(in the rows, 128 means zero)
A single turn carries every row of the set below to another of its rows. Some are shown first; where does it send the rows asked next?
K857: [107 132 108 163 138 121 162 134 154 145 116 162 105 122 126 118 152 145
 112 124 109 138 124 157 130  97 127 120 143 119 189 142 137 106 131 152
 101 110 134 131 100]
K5: [ 91 132 138 155 128 113 150 107 133 136 123 162 117 113 122 135 148 118
 130 123 135 156 122 149 141 102 142 154 142 121 156 132 123 120 142 154
 125 144 156 146  93]
K264: [122 127 108 167 145 108 149  88 166 121 140 149 104 124 123 124 128 124
 128 137 102 109 133 125 138 137 124 116 144  98 179 130 155 118 151 160
 116 104 146 160 119]
K866: [116 120 135 148 149 115 165 120 148 136 120 145 118 103 136 111 131 112
 119 118  96 127 113 138 131 117 133  92 128 116 157 124 125  93 138 160
 142 123 141 172 121]
K487: [115 134 127 147 158 112 168 109 128 145 128 163 113 108 118 146 150 129
 117 129 138  96 114 137 158 116 139  93 141 117 212 138 139 113 139 153
 120 121 163 137 104]
K808: [118 130 107 153 170 110 157 122 143 102 125 164 116  96 129 111 152 152
 128 122 138 136 119 143 127 118 120 107 164 136 157 125 127 124 133 152
 141 138 172 187  96]
K764: [124 152 118 147 138 113 157 114 161 152 133 139 103 122 113 139 129 137
 139 128 137 134  93 162 125 134 147 118 162 125 166 123 147 123 131 172
 151 125 174 146 103]
K21: [118 143 110 149 151  84 148 115 135 140 122 156 121 102  99 125 129 100
 119 128 160 117 100 150 136 122 139 130 134 123 147 122 110 106 146 161
 119 144 141 158  95]
K337: [110 133 125 146 151  99 169 108 213 120 130 155 131 115 124 136 152 124
 114 128 146 128 136 136 119 122 141 109 145 119 166 134 138 125 142 156
  94 135 133 135 100]
K574: [113 145 113 166 149 103 145 116 165 123 128 168 124 109 125 103 160 125
 121 127 119 116 110 129 121 110 142 116 118 154 155 134 146 113 154 152
 118 132 166 179 125]
K201: [130 135 129 148 147 108 179 107 142 149 128 196 114 111 115 145 145 127
 132 128 161 138 132 132 134 124 137 105 142 121 200 113 149 119 142 151
 122 125 140 121 104]
K935: [133 139 130 166 150 107 172 127 142 109 110 154  79  96 125 147 139 160
 138 118 125 138 130 120 146 137 141 123 138 115 172 133 127 121 122 145
 122 111 143 164 108]
K581: [119 127 116 151 139 110 146 127 151 116 106 161 120 128 137 142 155 127
 128 145 102 116 124 139 119 144 133 109 136 113 178 120 156 145 155 154
 119 119 150 191  98]
K82: [129 136 102 158 160  87 162 118 163 125 133 142 117 109 127 137 148 123
 121 133  94 115 125 137 119 138 136 122 119 107 192 121 146 115 158 138
 130 125 118 165  94]
K946: [127 158  86 153 158  99 158 114 137 145 119 144 118 107 113 114 135 107
 127 132 146 128 104 169 144 128 134 119 128 117 163 106 125 118 141 168
 119 125 160 154  96]
K669: [125 136 121 135 134 105 191 124 161 138 113 148 110 134 127 137 134 146
 116 105 130 143 126 129 128 109 117 124 126 113 185 129 134 106 146 176
 117 113 129 135  95]
K164: [138 117 132 134 150  94 168 138 161 128 128 167 106  91 114 117 128 117
 114 127 107 136 107 141 133 126 147 115 149 115 144 144 138  96 131 135
 135 150 141 156 111]
K760: [124 138 107 160 170  97 159 117 145 119 171 182 106 115  97 126 147 150
 134 113 137 119 133 139 116 125 148 131 140 117 155 116 137 127 133 137
 138 121 162 151 104]
K911: [112 140 131 162 129 111 149  94 130 142 124 140 104 126 117 134 148 130
 125 133 126 154 114 144 151  99 136 132 142 118 173 133 145 111 155 149
 136 143 177 142  89]
K751: [129 134 124 148 135 105 143 134 147 121 129 160  97 125  88 148 146 138
  98 102 121 126 138 127 122 125 159 108 119 129 152 135 130 127 134 144
 106 125 138 166  85]
K798: [128 126 130 151 170  83 176 115 185 127 126 146 117 100 128 146 157 114
 126 136 135 126 118 130 121 138 125 101 157 115 192 131 118 117 147 157
 128 135 121 161  93]
K60: [130 152 114 132 183  89 172 105 182 120 132 139 126 135 134 131 149 143
 121 117 133 135 121 130 143 123 137 113 165 132 169 141 134 127 151 170
 102 127 145 166 100]
K268: [112 129 128 137 162 120 169 110 162 122 145 149 112 106 127 131 158 111
 126 115 136 136 158 135 129 109 140  94 138  97 159 123 130 128 133 140
  98 116 151 126  99]
K902: [132 132 139 152 147 129 148 131 143 120 108 164 110  97 136 139 137 147
 146 130 129 115 136 141 111 133 157 115 150 127 168 124 154 129 141 135
 131 111 142 177 117]
K773: [133 135 115 131 173 128 155 129 176 133 134 161 119 110 121 129 150 112
 125 112 137 140 145 136 134 105 143 111 136 152 162 116 129 120 153 146
 108 122 127 137 122]
K243: [134 137 131 144 150 117 157 134 143 112 121 140  91 120 113 139 147 158
 128 118 141 103 127 115 114 116 145 112 144 131 142 139 142 119 160 134
 109 108 155 158  99]
K678: [121 152 158 136 133 103 159 128 162 128 147 171 101 117 133 129 163 133
 111 139 121 141 108 151 125 126 133 119 142 119 172 157 128 118 124 176
 107 130 149 170 106]
K307: [114 154  85 143 142 113 148 125 151 152 131 150 118 117 118 126 137 117
 138 122 142 136 100 167 118 130 142 126 141 130 172 115 139 139 128 177
 128 123 165 150  97]
K119: [120 133 121 153 134 111 140 110 144 158 137 137  93 124 103 143 136 128
 132 129 131 136  93 135 126 112 147 122 152 130 175 133 147 109 151 150
 153 139 167 136  98]
K53: [109 143 144 158 137  92 158 107 150 130 120 155 120 112 110 129 131 119
 124 123 152 132 117 159 144 114 139 151 142 112 135 129 110 107 141 167
 123 138 150 158 103]
K232: [152 116 114 155 152  98 160 117 164 128 134 165 111 110 112 102 148 117
 117 130 128 124 111 127 144 115 147 122 113 122 169 133 124 128 173 146
 111 134 178 173 104]
K56: [120 140 107 141 147 106 148 124 166 131 126 164 112 154 104 141 123 132
 119 106 158  99 118 136 135 115 141 103 160 103 177 139 150 109 135 144
 136 136 141 163 105]
K178: [114 117 112 143 184 108 162 100 151 136 148 158 121 119 113 132 148 110
 118 122 112 125 131 132 120 149 154 114 171 122 186 138 133 117 135 151
 138 125 124 164  92]
K280: [114 144 117 148 155 131 181 122 162 119 163 176 109 131 129 138 140 137
 143 110 149 111 111 144 143 136 144 132 144 114 159 111 122 137 144 147
 134 112 146 161 103]
K52: [123 140 129 145 166 118 155 111 133 121 128 153 103 122 116 128 159 141
 110 128 153 134 138 126 122 116 160  79 148 113 156 134 140 119 141 124
  98 133 151 153  76]
K514: [128 122 109 136 140 101 153 107 154 118 138 175 113 138  95 137 127 146
 112 127 153 121 136 138 131 120 112  95 154 100 164 115 151 128 146 161
 123 132 167 145  87]
K187: [113 130 112 157 128 126 144 111 153 111 105 178 100 105 119 141 152 124
 120 143 137 125 131 119 126 144 125 119 150 144 191 144 159 127 137 150
 119 131 138 169 103]
K597: [111 148 147 147 138  91 178 112 147 150 122 171 125 133 129 135 156 121
 107 117 120 139 102 130 119 134 158 101 130 128 179 142 137 108 135 171
 119 134 130 172  94]
K614: [133 138  96 153 138 119 166 115 150 121 130 176 130 100 132 108 141 126
 129 104 138 139 129 154 139 114 133 113 162 131 172 121 137 142 153 135
 120 137 149 183  73]
K156: [138 137 144 146 154 110 151 111 148 126 125 165 113 108 121 139 138 127
 116 126 127 139 133 143 160 121 147  63 145 118 149 108 128 132 143 151
  96 127 149 159 103]

K5 -> K946
K264 -> K751
K52 -> K798
Now find these:
K56 -> K678
K597 -> K808

A single turn carries every row of the set below to another of its rows. Some are shown first; where does it send the rows asked next?
K847: [140 164 150 100 106 153 118 145 114 138 127 132 118 126 131 131 127 113
 115 130 147 117 152 148 133 135 114 133 108 111 126 124 109 136 125 105
 122]
K417: [146 141 147  98 116 119 121 135 147 157 113 131 127 147 150 124 108  91
 105 123 137 143 133 135 113 154 138 130 115 133 131 132  67 110 129 156
 120]
K922: [102 108 146 125  97 118 105 141 126 138 117 113 127 144 136 120 133 101
 128 135 130 106 132 139 148 126 138 151 140 129 121 140 102 120 147 118
 106]
K823: [137 166 150 114 126 127 111 123 115 118 134 109 120 134 140 130 137 111
 108 121 143 132 144 146 116 158 142 138 146 137 114 142 115 120 111 132
 114]
K716: [131 150 142  79 110 130 119 135 130 160 133 130 119 133 123 135 118  99
 118 116 132 144 123 135 114 160 129 139  99 152 134 140  79  94 143 142
 108]
K554: [147 139 134  95 132 135 128 133 134 160 119 137 142 128 158 120 117 104
 109 117 123 136 149 134 141 112 144 116 110 149 118 107 129 136 138 131
 114]
K626: [119 109 129 113 106 118  94 117 121 151 123 129 114 133 144 122 141 114
  99 121 132  94 120 141 126 115 135 135 120 136 125 129 116 103 155 116
  86]
K603: [120 107 131 122 106 110  96 121 127 149 121 116 124 126 136 118 138 112
  98 120 125  98 117 147 123 121 134 135 131 144 123 133 109 102 156 118
  88]
K834: [129 163 155  99 119 118 105 130 125 138 140 143 129 131 131 141 126 115
 105  89 150 145 118 129 105 149 135 130 137 169 124 116 126 125 132 145
 126]
K628: [122 104 134 116  95 126 108 146 138 140 111 113 104 109 112 144 137 109
 121 118 136 135 128 132 130 132 139 147 132 128 118 137 113 145 141 103
 107]
K59: [126 159 138  86 133 134 100 125 124 155 106 115 125 126 149 130 140  96
 128 140 144 153 119 120 138 134 125 125 110 147 137 121  96 124 133 142
 100]
K957: [127 107 124 120 105 135 126 143 142 175 120 141 125 145 127 118 112 122
 101  92 123 106 123 107 123 139 124 125 132 143 147 115 114 127 140 121
 110]
K717: [149 161 132  78 103 143 120 147 122 146 123 140 120 127 157 127 146 109
 104 108 126 133 124 132 113 153 133 117 120 120 130 139  89 123 117 142
  96]
K744: [129 114 151 105  97 112  97 133 137 151 119 139 114 143 130 111 128 111
  95 113 115 103 124 136  98 121 138 121 122 133 148 105 126 129 135 123
  90]
K571: [114 120 149 122  88 123 116 160 122 158 122 126 126 159 123 124 123 113
 133 119 119  98 124 111 135 142 120 138 146 126 144 123 109 134 137 126
 115]
K389: [119 164 139 113 116 120 106 114 117 135 126 119 126 124 148 150 124 122
  93 114 155 149 127 148 104 143 145 135 137 156 123 133 127 121 122 139
 115]
K507: [143 127 146 108 118 145 119 142 134 141 105 129 122 119 134 119  86  98
 139 125 141 140 114 144 119 127 134 136 140 130  97 119  99 107 125 126
 122]
K821: [117 112 129 125  99 134 117 145 134 169 123 147 130 145 137 123 116 124
  96  90 119 105 111 113 121 135 126 131 140 144 150 122 112 125 139 121
 112]
K70: [126 147 140 108 106 150 113 143 113 149 125 147 118 127 153 124 114 112
  91 119 145 145 148 153 122 128 141 157 118 118 117 135 127 103 140 111
 121]
K174: [135 149 137  88 104 122 122 150 106 168 122 141 114 128 126 133 105 111
  98 107 142 130 129 135 101 124 117 148 115 135 115 126 134  97 146 142
 110]
K860: [112 156 136  84  97 152 109 145 120 153 115 143 121 122 135 121 129 107
 113 132 137 160 129 135 121 147 135 159 121 164 130 136  91 110 137 141
 112]
K890: [116 117 140 120  92 129 120 155 131 158 115 124 124 160 126 118 119 110
 133 122 131 101 133 106 143 139 123 131 141 118 140 115 107 137 131 123
 116]
K535: [106 111 133 122  96 127 103 137 123 141 116 118 120 145 143 120 136 104
 128 135 143 103 134 131 155 124 136 148 138 121 116 132 104 118 145 112
 108]
K697: [150 167 116  94  99 148 127 148 127 137 120 137 131 124 134 106 114 113
 117 111 126 120 132 134 140 123 115 115 121 138 117 110 124 131 120 128
 107]
K974: [130 117 150 111  79 119  98 159 143 134 109 130 108 131 115 113 126 103
 120 118 117 128 126 127 111 134 141 135 144 121 130 110 122 146 124 118
 101]
K205: [137 152 154 122 145 140 121 128 117 146 132 122 126 124 154 131 136 128
 115 116 131 131 125 132 135 143 135 132 141 162 126 142 116 115 154 156
 133]
K711: [118  93 124 119 114 133 118 128 147 164 118 132 119 115 128 139 129 118
  91  99 136 123 127 128 127 129 138 141 120 148 132 136 108 132 155 105
 110]
K399: [122 175 150 101 120 126 121 142 126 115 132 104 133 142 135 109 126 112
 111 110 132 117 137 146 121 156 133 118 143 143 123 120 108 121 127 149
 121]
K591: [128 158 149  87 100 146 120 146 115 156 108 140 121 128 152 135 143 111
 104 140 133 146 142 135 111 144 133 143 123 135 139 142  91 141 113 147
 113]
K555: [119 165 147 107 134 132 130 128 123 137 132 111 135 142 145 116 117 122
 111 115 120 126 126 137 130 139 136 117 129 162 144 133 129 112 135 159
 117]
K483: [151 153 129 107 118 129 105 138 131 159  95 122 123 130 155 118 124  99
 117 141 139 153 122 117 123 145 126 133 139 138 120 123  83 113 125 160
 110]
K188: [123 122 146 120  84 111  99 154 147 136 110 121 120 132 121 114 126 103
 114 113 115 134 124 122 120 138 142 129 148 126 135 107 122 150 117 111
 101]
K987: [135 134 174  86 121 121 129 143 131 151 115 143 122 140 116 123  93  88
 120 116 146 126 136 134 107 119 119 146 117 136 118 117 110 124 124 140
 125]
K101: [138 155 162 108 113 125 125 132 136 125 140 138 126 136 130 143 110 110
 130  95 141 144 110 125 124 149 136 128 139 146 129 141 115 131 115 148
 131]
K296: [119 117 129 118  94 118 105 144 136 139 117 110 112 109 115 144 145 108
 117 109 135 131 120 122 139 135 134 144 141 127 118 135 110 147 134  98
 106]
K746: [132 152 154 122 117 134 125 139 131 130 124 121 126 121 152 147 120 125
 125 111 146 136 114 141 131 143 135 127 147 141 119 147  97 128 139 155
 145]
K251: [155 132 137 106 135 133 118 134 116 169 114 112 124 110 146 150 116 114
 135 130 135 133 128 139 123 126 137 115 118 132 103 112 110 118 151 125
 116]
K867: [132 115 154 118 106 101  97 128 139 156 120 125 121 138 127 114 130 111
  92 114 112 107 124 131 101 130 135 118 126 139 149 106 121 131 132 117
  89]
K485: [114 100 130 120 113 130 114 125 139 160 124 134 124 120 136 147 136 117
  89  94 137 116 121 124 134 126 136 142 124 146 137 142 105 138 144  99
 110]
K423: [121 157 133  72 122 145 108 134 138 137 122 134 134 128 163 116 137  93
 109 107 135 148 117 136 135 141 143 114 106 136 133 124  91 117 133 132
 100]

K847 -> K70
K389 -> K834
Now find these:
K626 -> K744
K571 -> K922
K860 -> K716

